0: [218, 130, 99, 88, 146, 108, 97, 166, 181, 174, 161, 105, 116, 106, 139, 118, 126, 135, 133, 152, 255, 103, 164, 140, 122, 113, 171, 96, 128, 118, 243, 106]
1: [186, 124, 108, 94, 157, 118, 122, 150, 182, 134, 169, 110, 148, 131, 154, 136, 132, 159, 123, 156, 115, 119, 152, 221, 124, 131, 155, 111, 167, 116, 114, 113]
2: [134, 255, 97, 178, 143, 96, 121, 148, 149, 238, 114, 101, 103, 105, 95, 106, 128, 147, 142, 126, 186, 96, 144, 100, 122, 118, 95, 90, 99, 198, 198, 116]
3: [124, 171, 140, 100, 113, 137, 105, 120, 115, 151, 114, 120, 124, 248, 122, 112, 134, 135, 125, 147, 127, 120, 164, 105, 134, 101, 105, 121, 105, 96, 119, 126]
4: [161, 137, 146, 255, 113, 86, 112, 141, 107, 139, 134, 105, 159, 114, 86, 113, 77, 163, 125, 89, 101, 149, 140, 62, 113, 99, 146, 105, 116, 195, 110, 139]
5: [62, 111, 139, 137, 65, 111, 148, 59, 85, 71, 58, 109, 113, 175, 115, 98, 71, 67, 67, 92, 120, 82, 79, 191, 131, 117, 118, 132, 67, 72, 65, 71]
6: [115, 144, 111, 117, 143, 103, 123, 115, 141, 128, 140, 255, 120, 82, 123, 120, 126, 136, 182, 110, 119, 118, 68, 153, 116, 114, 123, 115, 132, 130, 157, 93]
7: [121, 111, 105, 140, 136, 134, 183, 105, 99, 99, 78, 100, 113, 136, 107, 133, 132, 105, 92, 137, 130, 74, 112, 100, 157, 112, 118, 119, 102, 120, 118, 95]
8: [120, 106, 108, 122, 154, 142, 104, 93, 141, 144, 151, 94, 110, 149, 122, 106, 167, 138, 129, 206, 96, 128, 159, 123, 244, 105, 104, 135, 130, 134, 123, 136]
9: [129, 127, 127, 116, 110, 113, 91, 97, 136, 117, 138, 106, 110, 150, 162, 111, 100, 64, 101, 103, 121, 88, 121, 153, 103, 95, 142, 255, 73, 92, 123, 152]
10: [170, 109, 142, 126, 240, 112, 125, 201, 255, 197, 233, 135, 152, 113, 142, 130, 133, 244, 255, 201, 110, 251, 200, 188, 118, 150, 100, 123, 255, 216, 186, 216]
11: [82, 95, 103, 92, 117, 122, 87, 118, 77, 94, 155, 98, 96, 98, 116, 140, 183, 102, 133, 144, 255, 121, 146, 115, 115, 71, 116, 100, 103, 128, 255, 154]
12: [104, 103, 106, 115, 111, 141, 156, 107, 129, 110, 101, 143, 114, 117, 124, 121, 119, 100, 98, 93, 118, 101, 82, 192, 124, 100, 124, 153, 94, 94, 104, 108]
13: [146, 97, 184, 121, 151, 128, 93, 136, 208, 159, 202, 116, 183, 111, 131, 89, 181, 207, 183, 135, 122, 204, 190, 189, 105, 112, 106, 146, 174, 183, 179, 195]
14: [126, 112, 199, 103, 109, 101, 112, 138, 113, 136, 122, 117, 114, 100, 125, 136, 88, 107, 138, 138, 148, 165, 98, 137, 132, 152, 117, 132, 137, 99, 132, 133]
15: [98, 115, 113, 111, 140, 96, 211, 133, 113, 105, 120, 123, 146, 97, 124, 154, 49, 122, 130, 110, 150, 121, 126, 117, 124, 126, 109, 122, 118, 110, 132, 122]
16: [178, 85, 91, 170, 235, 124, 109, 227, 164, 150, 121, 111, 108, 111, 86, 138, 190, 197, 248, 206, 113, 185, 181, 92, 118, 255, 100, 243, 255, 255, 164, 255]
17: [95, 107, 85, 98, 84, 180, 109, 91, 77, 84, 88, 90, 224, 147, 125, 122, 105, 109, 65, 78, 115, 60, 91, 96, 108, 101, 120, 252, 85, 63, 65, 113]
18: [134, 114, 143, 105, 96, 122, 97, 120, 94, 103, 112, 172, 114, 88, 129, 122, 128, 124, 168, 156, 121, 135, 109, 117, 115, 144, 157, 130, 142, 100, 133, 133]
19: [119, 125, 111, 95, 109, 117, 128, 86, 92, 104, 118, 137, 116, 119, 119, 106, 120, 119, 107, 118, 119, 90, 78, 72, 137, 178, 171, 118, 126, 86, 85, 106]
20: [153, 169, 112, 126, 129, 121, 123, 127, 87, 164, 114, 111, 129, 147, 105, 131, 132, 139, 72, 131, 159, 94, 141, 95, 121, 128, 176, 115, 136, 134, 142, 121]
21: [161, 106, 97, 110, 94, 110, 104, 255, 162, 162, 183, 113, 94, 92, 118, 255, 178, 164, 113, 117, 101, 108, 136, 94, 110, 74, 104, 100, 132, 162, 160, 103]
22: [214, 102, 145, 113, 141, 124, 137, 158, 149, 130, 176, 129, 133, 103, 136, 132, 171, 180, 177, 138, 121, 186, 146, 110, 111, 97, 219, 107, 115, 153, 160, 158]
23: [137, 118, 100, 99, 162, 122, 237, 118, 105, 93, 134, 101, 112, 116, 172, 116, 70, 113, 121, 126, 155, 120, 117, 117, 128, 116, 135, 143, 125, 70, 159, 126]
24: [137, 109, 108, 102, 135, 140, 127, 128, 143, 117, 108, 172, 158, 93, 105, 96, 140, 154, 147, 129, 131, 93, 125, 131, 122, 134, 145, 122, 142, 121, 121, 132]
25: [166, 96, 129, 210, 130, 116, 120, 132, 140, 108, 126, 108, 115, 128, 112, 116, 138, 145, 118, 100, 118, 124, 120, 129, 114, 179, 204, 102, 166, 168, 132, 131]
26: [91, 85, 255, 113, 157, 110, 192, 104, 100, 82, 104, 120, 119, 92, 101, 95, 102, 87, 101, 95, 113, 186, 102, 102, 115, 164, 114, 105, 166, 133, 94, 127]
27: [77, 130, 103, 111, 86, 135, 105, 75, 96, 96, 69, 81, 129, 77, 118, 118, 110, 84, 94, 93, 122, 86, 81, 135, 119, 143, 102, 255, 94, 108, 62, 119]
28: [121, 128, 101, 104, 100, 136, 101, 156, 125, 169, 151, 116, 97, 255, 129, 118, 117, 117, 142, 155, 121, 134, 220, 121, 135, 122, 109, 118, 155, 147, 157, 162]
29: [160, 124, 113, 116, 82, 107, 84, 118, 94, 98, 104, 142, 116, 108, 113, 121, 79, 97, 115, 125, 113, 94, 106, 100, 119, 116, 255, 123, 92, 112, 81, 132]
30: [144, 112, 155, 108, 108, 110, 118, 122, 123, 100, 110, 138, 117, 127, 109, 120, 113, 130, 127, 147, 129, 157, 120, 103, 166, 183, 129, 107, 141, 110, 119, 125]
31: [146, 169, 110, 98, 163, 113, 239, 130, 128, 168, 139, 98, 167, 83, 135, 121, 139, 175, 135, 98, 97, 113, 126, 116, 107, 138, 116, 109, 160, 129, 120, 124]
32: [116, 111, 116, 115, 103, 118, 112, 80, 96, 92, 84, 81, 140, 128, 111, 118, 94, 98, 85, 95, 134, 108, 101, 146, 122, 204, 147, 92, 133, 102, 123, 75]
33: [103, 121, 101, 113, 106, 137, 158, 64, 86, 74, 102, 119, 145, 136, 102, 103, 75, 98, 90, 97, 116, 69, 104, 124, 113, 151, 161, 102, 90, 86, 90, 72]
34: [153, 105, 132, 135, 255, 115, 255, 212, 180, 141, 130, 123, 111, 95, 105, 140, 131, 169, 191, 153, 96, 187, 160, 106, 114, 113, 107, 255, 150, 166, 139, 200]
35: [95, 111, 109, 132, 106, 168, 163, 72, 80, 82, 98, 99, 125, 116, 130, 123, 108, 77, 77, 117, 105, 99, 78, 115, 204, 104, 115, 80, 88, 93, 76, 86]
36: [94, 101, 128, 147, 120, 255, 136, 119, 102, 113, 114, 189, 126, 116, 121, 118, 164, 129, 157, 113, 119, 131, 115, 101, 115, 112, 100, 123, 113, 128, 92, 128]
37: [113, 110, 115, 133, 112, 119, 102, 124, 158, 100, 87, 115, 218, 146, 109, 134, 111, 154, 108, 124, 144, 117, 128, 154, 123, 116, 126, 106, 118, 113, 137, 94]
38: [196, 145, 110, 78, 182, 127, 99, 151, 155, 201, 206, 131, 142, 169, 110, 109, 210, 216, 226, 160, 117, 167, 243, 102, 119, 201, 116, 187, 241, 152, 158, 238]
39: [109, 107, 124, 92, 98, 115, 104, 102, 87, 91, 118, 107, 117, 95, 116, 101, 135, 108, 138, 102, 255, 149, 127, 111, 108, 117, 104, 118, 103, 101, 227, 137]
40: [188, 134, 131, 113, 170, 119, 107, 147, 177, 190, 141, 133, 143, 106, 116, 103, 151, 188, 193, 151, 147, 190, 159, 139, 132, 124, 125, 131, 176, 178, 184, 174]
41: [108, 117, 160, 107, 110, 122, 110, 109, 121, 100, 117, 125, 149, 92, 121, 93, 118, 163, 129, 130, 127, 155, 99, 109, 113, 217, 104, 164, 183, 143, 137, 153]
42: [153, 106, 117, 119, 210, 103, 110, 255, 203, 202, 231, 105, 106, 96, 121, 192, 162, 184, 224, 255, 118, 125, 201, 96, 170, 149, 102, 172, 255, 224, 234, 255]
43: [95, 139, 83, 102, 90, 110, 124, 89, 77, 96, 84, 255, 110, 153, 116, 122, 77, 98, 123, 95, 116, 72, 99, 112, 118, 108, 106, 124, 98, 79, 83, 101]
44: [199, 127, 133, 138, 255, 104, 165, 250, 170, 242, 206, 107, 127, 139, 118, 152, 144, 223, 224, 184, 135, 255, 245, 94, 118, 142, 116, 121, 248, 240, 213, 206]
45: [80, 136, 150, 105, 84, 110, 163, 83, 115, 73, 72, 107, 134, 108, 111, 130, 60, 79, 60, 75, 115, 86, 62, 242, 125, 146, 128, 111, 66, 78, 62, 80]
46: [198, 106, 117, 128, 255, 145, 118, 152, 255, 200, 212, 131, 113, 139, 113, 122, 255, 205, 250, 201, 107, 213, 255, 130, 111, 255, 103, 98, 255, 255, 206, 191]
47: [85, 121, 113, 134, 72, 140, 142, 70, 72, 86, 90, 127, 108, 101, 148, 114, 82, 93, 103, 83, 130, 84, 74, 118, 140, 131, 109, 143, 79, 88, 81, 89]
48: [145, 111, 155, 109, 111, 112, 118, 126, 129, 102, 108, 142, 122, 125, 107, 119, 115, 133, 131, 149, 130, 158, 126, 110, 167, 178, 124, 108, 143, 114, 124, 128]
49: [170, 219, 111, 106, 227, 124, 203, 186, 162, 199, 138, 97, 91, 186, 119, 132, 150, 138, 119, 139, 107, 156, 217, 102, 113, 108, 135, 124, 132, 162, 149, 180]
50: [159, 140, 209, 107, 146, 113, 138, 133, 150, 162, 155, 96, 130, 113, 178, 117, 119, 134, 89, 138, 116, 181, 144, 138, 112, 108, 138, 120, 116, 119, 78, 122]
51: [89, 125, 114, 131, 80, 138, 149, 74, 78, 93, 92, 125, 112, 105, 144, 114, 86, 97, 103, 86, 127, 89, 81, 116, 138, 136, 111, 140, 88, 91, 84, 93]
52: [95, 112, 109, 134, 108, 171, 165, 70, 75, 79, 98, 94, 126, 116, 131, 123, 107, 75, 76, 120, 103, 100, 79, 105, 212, 105, 114, 73, 88, 94, 73, 85]
53: [138, 116, 109, 125, 150, 105, 130, 164, 139, 149, 151, 116, 137, 106, 148, 166, 111, 157, 106, 146, 119, 125, 128, 115, 126, 120, 150, 104, 134, 148, 136, 122]
54: [122, 179, 122, 100, 113, 140, 105, 117, 109, 154, 112, 122, 123, 255, 122, 113, 134, 131, 125, 145, 124, 105, 163, 100, 135, 103, 104, 123, 103, 94, 119, 128]
55: [103, 114, 134, 102, 66, 141, 109, 109, 75, 77, 94, 138, 184, 155, 139, 133, 105, 105, 103, 101, 140, 90, 104, 96, 115, 120, 137, 134, 83, 60, 94, 99]
56: [169, 130, 107, 117, 187, 120, 148, 122, 152, 180, 253, 126, 104, 98, 255, 112, 186, 136, 177, 158, 103, 133, 144, 105, 109, 102, 186, 100, 158, 169, 162, 117]
57: [106, 135, 106, 101, 95, 110, 120, 99, 89, 100, 95, 255, 110, 147, 116, 118, 87, 106, 128, 113, 121, 95, 106, 110, 121, 109, 107, 123, 108, 89, 100, 110]
58: [75, 118, 107, 219, 110, 123, 147, 84, 97, 87, 53, 135, 118, 166, 104, 122, 103, 80, 101, 81, 121, 96, 114, 110, 115, 128, 109, 126, 93, 122, 92, 86]
59: [84, 132, 106, 115, 136, 117, 131, 152, 53, 112, 101, 109, 123, 120, 118, 255, 122, 119, 86, 91, 140, 102, 119, 109, 108, 111, 113, 108, 98, 113, 143, 89]
60: [119, 104, 104, 144, 135, 132, 190, 104, 96, 94, 71, 96, 113, 135, 106, 136, 130, 102, 85, 137, 131, 72, 108, 100, 155, 112, 119, 119, 96, 122, 114, 89]
61: [132, 95, 97, 92, 106, 100, 95, 136, 187, 127, 152, 101, 96, 109, 111, 101, 123, 129, 106, 255, 113, 105, 131, 115, 255, 120, 100, 100, 129, 102, 113, 129]
62: [87, 153, 223, 108, 108, 116, 114, 109, 90, 132, 111, 109, 120, 112, 137, 126, 89, 111, 58, 77, 175, 138, 85, 117, 110, 117, 116, 113, 103, 108, 131, 102]
63: [106, 115, 178, 111, 90, 122, 118, 121, 72, 90, 66, 108, 110, 90, 118, 155, 77, 67, 76, 70, 122, 96, 81, 104, 99, 112, 255, 104, 73, 96, 83, 60]
64: [120, 111, 95, 117, 118, 112, 103, 151, 111, 124, 144, 118, 104, 160, 118, 134, 140, 117, 128, 137, 255, 134, 150, 100, 132, 101, 116, 126, 119, 150, 220, 131]
65: [113, 124, 144, 121, 138, 121, 140, 104, 109, 129, 98, 217, 126, 128, 114, 108, 112, 93, 143, 68, 118, 146, 115, 79, 125, 99, 106, 126, 115, 107, 92, 135]
66: [94, 120, 106, 128, 126, 108, 121, 134, 111, 115, 115, 99, 175, 120, 118, 106, 123, 155, 105, 107, 254, 102, 124, 129, 112, 128, 116, 97, 141, 125, 183, 110]
67: [144, 130, 87, 94, 127, 94, 141, 135, 119, 158, 165, 166, 126, 123, 135, 134, 113, 137, 181, 137, 164, 135, 140, 104, 116, 113, 109, 196, 128, 143, 178, 179]
68: [120, 120, 183, 107, 90, 98, 95, 100, 112, 103, 82, 255, 97, 92, 102, 128, 53, 122, 182, 83, 119, 154, 68, 112, 99, 97, 132, 112, 106, 44, 108, 108]
69: [145, 143, 137, 108, 100, 188, 105, 112, 131, 134, 132, 138, 126, 124, 124, 102, 180, 126, 144, 120, 146, 150, 140, 111, 98, 133, 130, 137, 114, 103, 143, 143]
70: [156, 152, 85, 92, 255, 108, 255, 117, 161, 208, 150, 99, 99, 82, 116, 97, 181, 115, 170, 168, 115, 134, 106, 102, 118, 105, 88, 104, 99, 122, 126, 142]
71: [105, 123, 128, 116, 117, 163, 122, 102, 125, 106, 126, 122, 94, 106, 136, 111, 142, 86, 132, 121, 113, 128, 123, 161, 141, 160, 114, 113, 120, 128, 118, 107]
72: [101, 112, 131, 123, 77, 137, 112, 109, 82, 78, 94, 133, 178, 150, 134, 132, 101, 107, 103, 102, 136, 89, 106, 99, 115, 119, 133, 139, 87, 77, 95, 107]
73: [123, 154, 127, 116, 149, 118, 204, 108, 127, 145, 103, 107, 149, 143, 101, 114, 126, 127, 100, 114, 109, 134, 147, 94, 118, 177, 127, 116, 161, 118, 109, 121]
74: [181, 117, 91, 90, 165, 138, 93, 219, 229, 181, 193, 139, 164, 119, 122, 126, 218, 236, 213, 210, 162, 185, 187, 133, 137, 137, 107, 114, 196, 182, 244, 193]
75: [122, 97, 93, 84, 148, 103, 95, 132, 185, 147, 135, 79, 92, 90, 106, 106, 107, 84, 118, 255, 98, 119, 146, 104, 255, 103, 100, 98, 136, 123, 173, 147]
76: [113, 54, 113, 103, 129, 255, 138, 93, 168, 101, 172, 105, 99, 100, 203, 118, 186, 100, 130, 113, 130, 100, 108, 183, 119, 106, 122, 100, 81, 118, 119, 113]
77: [88, 109, 191, 104, 83, 114, 91, 74, 86, 71, 127, 103, 102, 111, 135, 100, 101, 97, 96, 180, 107, 146, 106, 113, 255, 102, 114, 105, 110, 100, 101, 116]

[60, 111, 142, 137, 63, 112, 152, 54, 84, 69, 55, 106, 103, 185, 114, 95, 72, 64, 65, 93, 119, 82, 79, 200, 132, 112, 119, 127, 62, 69, 62, 67] 5 45 47 51 33
[181, 111, 210, 113, 111, 255, 82, 99, 115, 110, 143, 110, 138, 101, 125, 103, 192, 160, 110, 97, 119, 200, 125, 90, 116, 124, 138, 107, 122, 140, 134, 129] 69 36 71 48 50
[81, 154, 221, 100, 108, 127, 117, 104, 86, 133, 109, 109, 107, 112, 137, 125, 88, 105, 58, 73, 178, 134, 87, 114, 111, 112, 115, 114, 98, 100, 132, 99] 62 14 51 72 47
[189, 143, 106, 80, 179, 127, 96, 144, 154, 197, 203, 133, 142, 165, 114, 102, 206, 210, 223, 153, 111, 163, 237, 101, 116, 222, 117, 190, 240, 150, 149, 237] 38 40 74 46 13
[147, 175, 111, 100, 166, 115, 254, 127, 124, 169, 118, 99, 172, 80, 114, 122, 138, 167, 133, 89, 98, 105, 125, 118, 108, 142, 117, 109, 159, 123, 117, 119] 31 73 15 24 53
[200, 144, 104, 110, 130, 127, 108, 181, 193, 200, 176, 255, 128, 115, 127, 126, 180, 172, 242, 142, 131, 163, 175, 140, 115, 121, 120, 116, 158, 161, 175, 143] 40 74 67 22 6
[64, 111, 140, 140, 63, 113, 148, 58, 84, 72, 61, 104, 103, 181, 115, 97, 75, 66, 66, 93, 117, 84, 81, 191, 131, 122, 120, 130, 67, 72, 62, 72] 5 45 47 51 33
[148, 108, 116, 130, 198, 102, 109, 255, 194, 194, 219, 106, 105, 97, 122, 187, 153, 176, 215, 255, 123, 123, 190, 98, 164, 146, 105, 169, 245, 219, 226, 255] 42 74 44 16 10
[204, 111, 93, 105, 66, 121, 95, 97, 115, 86, 71, 182, 101, 88, 104, 106, 121, 89, 144, 101, 118, 125, 71, 117, 122, 110, 255, 131, 90, 88, 99, 106] 29 18 19 63 24
[130, 109, 210, 100, 111, 102, 112, 141, 113, 144, 124, 116, 116, 98, 122, 134, 92, 109, 144, 143, 152, 174, 99, 128, 135, 152, 117, 130, 141, 98, 139, 137] 14 48 30 18 41
[174, 103, 113, 94, 146, 113, 89, 120, 235, 138, 166, 100, 95, 127, 127, 94, 137, 145, 143, 147, 132, 172, 159, 255, 122, 106, 121, 101, 139, 135, 154, 142] 1 40 13 71 53
[103, 102, 103, 116, 96, 141, 139, 101, 122, 106, 101, 141, 115, 119, 129, 123, 118, 94, 89, 90, 120, 88, 78, 194, 126, 108, 125, 137, 93, 89, 102, 100] 12 51 47 71 33
[155, 137, 142, 255, 115, 90, 122, 138, 105, 135, 132, 105, 155, 113, 95, 113, 82, 157, 120, 91, 104, 142, 132, 71, 113, 105, 142, 106, 117, 184, 110, 132] 4 25 53 20 58
[134, 111, 143, 96, 187, 155, 190, 170, 171, 133, 134, 92, 99, 179, 116, 128, 188, 107, 113, 103, 135, 142, 164, 123, 121, 157, 126, 107, 158, 116, 150, 125] 73 69 71 53 49
[161, 142, 221, 108, 144, 112, 125, 134, 156, 170, 156, 96, 133, 113, 178, 118, 125, 136, 85, 139, 112, 188, 147, 143, 110, 106, 138, 117, 115, 125, 68, 121] 50 14 53 1 48
[111, 106, 126, 88, 94, 116, 102, 99, 84, 88, 118, 108, 110, 92, 116, 101, 137, 102, 142, 101, 255, 154, 127, 109, 108, 118, 102, 120, 99, 98, 231, 140] 39 11 64 66 69
[214, 130, 134, 139, 255, 103, 170, 255, 177, 255, 218, 105, 130, 140, 119, 157, 151, 236, 235, 194, 115, 255, 255, 92, 118, 146, 116, 111, 255, 253, 218, 212] 44 10 42 46 74
[144, 175, 111, 100, 160, 123, 242, 125, 121, 164, 116, 105, 168, 82, 116, 123, 138, 162, 131, 91, 100, 106, 121, 116, 110, 141, 119, 113, 152, 120, 115, 120] 31 73 15 24 53
[206, 146, 104, 108, 127, 127, 107, 178, 196, 205, 176, 255, 130, 116, 126, 121, 179, 173, 251, 140, 124, 163, 177, 141, 115, 121, 122, 117, 158, 162, 171, 142] 40 74 22 67 6
[164, 97, 125, 212, 124, 106, 117, 131, 145, 100, 117, 108, 113, 122, 109, 118, 124, 136, 111, 100, 119, 117, 115, 151, 115, 179, 204, 100, 154, 165, 124, 122] 25 53 48 30 32
[106, 146, 106, 118, 138, 103, 121, 112, 134, 126, 134, 255, 123, 77, 122, 121, 125, 136, 187, 108, 119, 110, 59, 145, 116, 113, 117, 117, 130, 128, 157, 89] 6 24 57 18 65
[139, 201, 109, 115, 163, 110, 115, 131, 221, 222, 172, 144, 182, 106, 124, 104, 145, 189, 157, 163, 101, 123, 150, 255, 103, 108, 122, 100, 147, 82, 148, 153] 1 40 13 24 53
[129, 120, 113, 107, 164, 125, 163, 157, 145, 94, 148, 255, 108, 117, 125, 118, 121, 115, 216, 126, 127, 140, 114, 110, 108, 121, 116, 94, 147, 115, 149, 67] 6 24 65 18 57
[77, 157, 233, 100, 106, 116, 118, 102, 84, 131, 107, 110, 105, 113, 139, 125, 79, 102, 50, 68, 184, 135, 85, 115, 108, 110, 114, 112, 94, 100, 130, 97] 62 14 51 47 72
[111, 102, 119, 134, 111, 119, 102, 130, 162, 96, 86, 113, 230, 148, 106, 137, 113, 162, 105, 122, 149, 123, 131, 159, 119, 115, 123, 100, 118, 113, 140, 89] 37 66 24 72 53
[255, 108, 129, 118, 172, 76, 120, 140, 123, 126, 149, 115, 106, 132, 119, 118, 135, 121, 145, 134, 118, 167, 193, 87, 108, 99, 255, 97, 118, 100, 131, 128] 22 53 29 20 25
[133, 153, 128, 106, 154, 125, 200, 116, 135, 151, 112, 105, 149, 137, 101, 116, 134, 137, 106, 122, 109, 140, 153, 98, 116, 177, 128, 121, 167, 121, 115, 131] 73 31 48 30 20
[120, 123, 118, 99, 119, 211, 110, 121, 103, 140, 124, 111, 130, 120, 126, 124, 163, 139, 129, 123, 129, 122, 110, 100, 139, 127, 127, 125, 138, 101, 143, 117] 69 71 36 24 18
[116, 139, 120, 255, 129, 135, 136, 112, 77, 116, 84, 117, 110, 84, 121, 136, 118, 107, 96, 106, 108, 118, 102, 88, 105, 140, 114, 98, 126, 153, 113, 89] 58 7 60 4 25
[109, 103, 118, 134, 112, 122, 102, 134, 161, 102, 92, 109, 220, 145, 108, 136, 119, 164, 109, 127, 162, 128, 134, 153, 121, 114, 122, 102, 117, 121, 150, 96] 37 66 24 53 72
[77, 131, 155, 105, 84, 108, 169, 82, 116, 69, 71, 105, 137, 109, 113, 132, 57, 77, 54, 73, 113, 86, 63, 253, 127, 125, 131, 112, 58, 82, 58, 80] 45 5 12 33 51
[110, 81, 111, 103, 126, 255, 133, 95, 160, 119, 168, 105, 101, 99, 194, 115, 175, 102, 127, 113, 126, 101, 109, 175, 119, 106, 119, 100, 83, 115, 120, 111] 76 71 36 69 12
[189, 110, 97, 125, 109, 115, 112, 92, 94, 81, 129, 112, 134, 100, 143, 115, 101, 119, 90, 97, 110, 96, 73, 100, 109, 125, 255, 88, 83, 108, 75, 95] 29 19 63 33 32
[227, 137, 99, 79, 183, 118, 110, 160, 154, 198, 255, 108, 135, 145, 255, 111, 184, 218, 147, 188, 122, 162, 221, 107, 103, 127, 106, 96, 177, 137, 218, 125] 56 74 40 22 1
[128, 109, 111, 126, 131, 107, 118, 156, 130, 131, 140, 116, 129, 106, 150, 173, 102, 140, 90, 135, 122, 123, 115, 117, 127, 120, 153, 105, 121, 135, 128, 116] 53 20 48 30 15
[80, 134, 101, 116, 133, 119, 125, 150, 49, 110, 98, 108, 122, 121, 118, 255, 128, 118, 83, 87, 141, 98, 120, 109, 108, 108, 113, 104, 94, 113, 144, 83] 59 7 60 72 15
[109, 124, 123, 108, 122, 165, 121, 104, 129, 111, 131, 122, 94, 106, 137, 111, 149, 91, 139, 123, 112, 133, 127, 164, 141, 164, 114, 111, 125, 133, 122, 108] 71 48 69 30 18
[136, 124, 127, 119, 119, 113, 96, 108, 141, 122, 142, 107, 110, 149, 159, 114, 106, 74, 109, 111, 120, 99, 131, 150, 106, 101, 140, 255, 88, 102, 127, 157] 9 12 27 67 71
[136, 101, 126, 255, 147, 103, 214, 131, 151, 88, 126, 151, 111, 100, 125, 118, 130, 131, 237, 122, 107, 167, 123, 128, 106, 150, 109, 115, 176, 207, 150, 140] 25 4 48 24 6
[116, 109, 95, 116, 122, 113, 102, 153, 110, 123, 146, 117, 105, 167, 118, 134, 143, 118, 128, 139, 255, 138, 157, 94, 133, 99, 106, 119, 122, 155, 234, 128] 64 11 39 66 67
[103, 124, 111, 128, 103, 116, 110, 135, 107, 106, 107, 148, 111, 96, 119, 237, 128, 109, 125, 106, 94, 102, 81, 124, 115, 151, 119, 120, 119, 112, 94, 99] 59 71 18 12 51
[95, 121, 113, 103, 120, 145, 110, 219, 136, 153, 177, 125, 117, 96, 190, 200, 143, 129, 159, 162, 195, 130, 132, 120, 106, 128, 102, 112, 150, 102, 129, 140] 53 14 67 64 21
[98, 88, 255, 113, 154, 114, 185, 105, 103, 85, 106, 118, 118, 95, 105, 97, 106, 89, 103, 101, 113, 174, 104, 105, 117, 157, 124, 124, 159, 130, 94, 130] 26 14 30 48 62
[110, 119, 121, 103, 108, 97, 111, 80, 90, 98, 132, 105, 116, 111, 127, 107, 91, 113, 101, 189, 117, 126, 111, 102, 255, 115, 102, 101, 73, 90, 101, 102] 77 35 52 61 8
[125, 112, 97, 121, 106, 108, 95, 123, 148, 114, 114, 92, 113, 255, 121, 113, 134, 128, 92, 89, 116, 122, 168, 151, 111, 112, 116, 255, 108, 121, 111, 195] 9 3 54 28 12
[144, 112, 117, 86, 120, 110, 91, 153, 174, 114, 146, 98, 117, 255, 161, 130, 119, 121, 119, 95, 105, 161, 205, 140, 122, 169, 114, 153, 174, 116, 110, 154] 28 3 54 1 48
[163, 96, 125, 215, 125, 107, 134, 128, 131, 96, 117, 108, 115, 124, 111, 118, 126, 137, 113, 98, 119, 113, 112, 129, 114, 190, 206, 99, 158, 164, 127, 121] 25 30 53 48 32
[156, 176, 113, 128, 133, 124, 127, 131, 84, 170, 114, 113, 133, 127, 104, 136, 137, 144, 68, 138, 167, 92, 132, 92, 122, 130, 182, 117, 139, 138, 149, 122] 20 53 73 7 24
[76, 118, 111, 219, 112, 114, 151, 84, 96, 86, 55, 137, 119, 176, 106, 121, 100, 79, 106, 74, 118, 98, 120, 108, 117, 108, 108, 126, 90, 121, 91, 89] 58 51 60 7 47
[125, 115, 97, 128, 104, 109, 96, 118, 143, 115, 114, 95, 115, 252, 123, 112, 131, 125, 91, 88, 115, 117, 160, 148, 112, 132, 116, 255, 112, 122, 110, 185] 9 3 54 28 12
[77, 109, 108, 116, 86, 86, 121, 87, 107, 86, 84, 122, 146, 116, 125, 123, 72, 110, 79, 89, 101, 75, 74, 178, 139, 130, 123, 255, 88, 86, 76, 113] 27 12 51 47 9
[130, 170, 113, 122, 108, 107, 112, 119, 84, 165, 139, 118, 106, 154, 121, 116, 122, 119, 92, 135, 142, 97, 125, 118, 130, 115, 112, 163, 114, 114, 148, 141] 20 3 54 69 67
[156, 139, 210, 107, 138, 133, 123, 135, 152, 168, 156, 94, 130, 111, 172, 116, 142, 132, 86, 136, 112, 182, 145, 138, 111, 106, 135, 114, 119, 120, 73, 121] 50 14 53 69 1
[122, 118, 105, 95, 91, 255, 95, 116, 133, 126, 146, 113, 98, 141, 125, 100, 223, 101, 105, 138, 115, 130, 130, 119, 118, 108, 110, 125, 106, 131, 145, 124] 69 36 71 76 24
[155, 144, 129, 107, 103, 195, 100, 115, 137, 140, 143, 141, 126, 127, 125, 99, 191, 131, 153, 125, 151, 160, 150, 110, 95, 124, 132, 131, 115, 107, 149, 150] 69 24 18 71 36
[209, 104, 113, 132, 255, 148, 117, 156, 255, 205, 223, 130, 108, 142, 111, 122, 255, 213, 255, 208, 105, 225, 255, 132, 110, 255, 100, 94, 255, 255, 214, 199] 46 10 44 74 38
[147, 153, 128, 104, 156, 113, 201, 114, 130, 150, 114, 104, 147, 139, 103, 113, 130, 132, 104, 121, 109, 141, 156, 92, 116, 176, 148, 114, 164, 116, 114, 126] 73 31 20 30 48
[122, 128, 101, 96, 103, 137, 102, 159, 130, 177, 160, 116, 96, 255, 132, 114, 119, 118, 147, 160, 113, 139, 234, 124, 137, 123, 104, 115, 161, 149, 158, 168] 28 3 54 8 67
[177, 224, 113, 103, 244, 124, 210, 197, 168, 208, 144, 94, 90, 193, 121, 133, 155, 143, 123, 145, 105, 166, 229, 98, 113, 103, 131, 126, 136, 168, 156, 189] 49 70 40 28 34
[102, 102, 132, 149, 121, 255, 129, 118, 105, 115, 116, 182, 125, 114, 123, 115, 167, 130, 157, 117, 120, 136, 113, 102, 116, 114, 105, 119, 115, 131, 97, 127] 36 69 71 24 65
[85, 153, 220, 101, 106, 113, 116, 106, 85, 128, 107, 109, 109, 113, 135, 126, 81, 105, 58, 74, 176, 133, 89, 115, 111, 112, 121, 134, 98, 100, 124, 106] 62 14 51 72 47
[100, 120, 111, 112, 121, 141, 110, 209, 137, 149, 172, 137, 116, 99, 183, 191, 137, 129, 161, 154, 187, 123, 133, 121, 106, 129, 105, 112, 149, 108, 129, 139] 53 67 14 18 69
[149, 185, 131, 118, 181, 158, 146, 149, 192, 213, 152, 122, 111, 125, 116, 108, 199, 151, 168, 175, 127, 169, 167, 147, 146, 103, 111, 115, 134, 140, 170, 131] 40 49 69 8 70
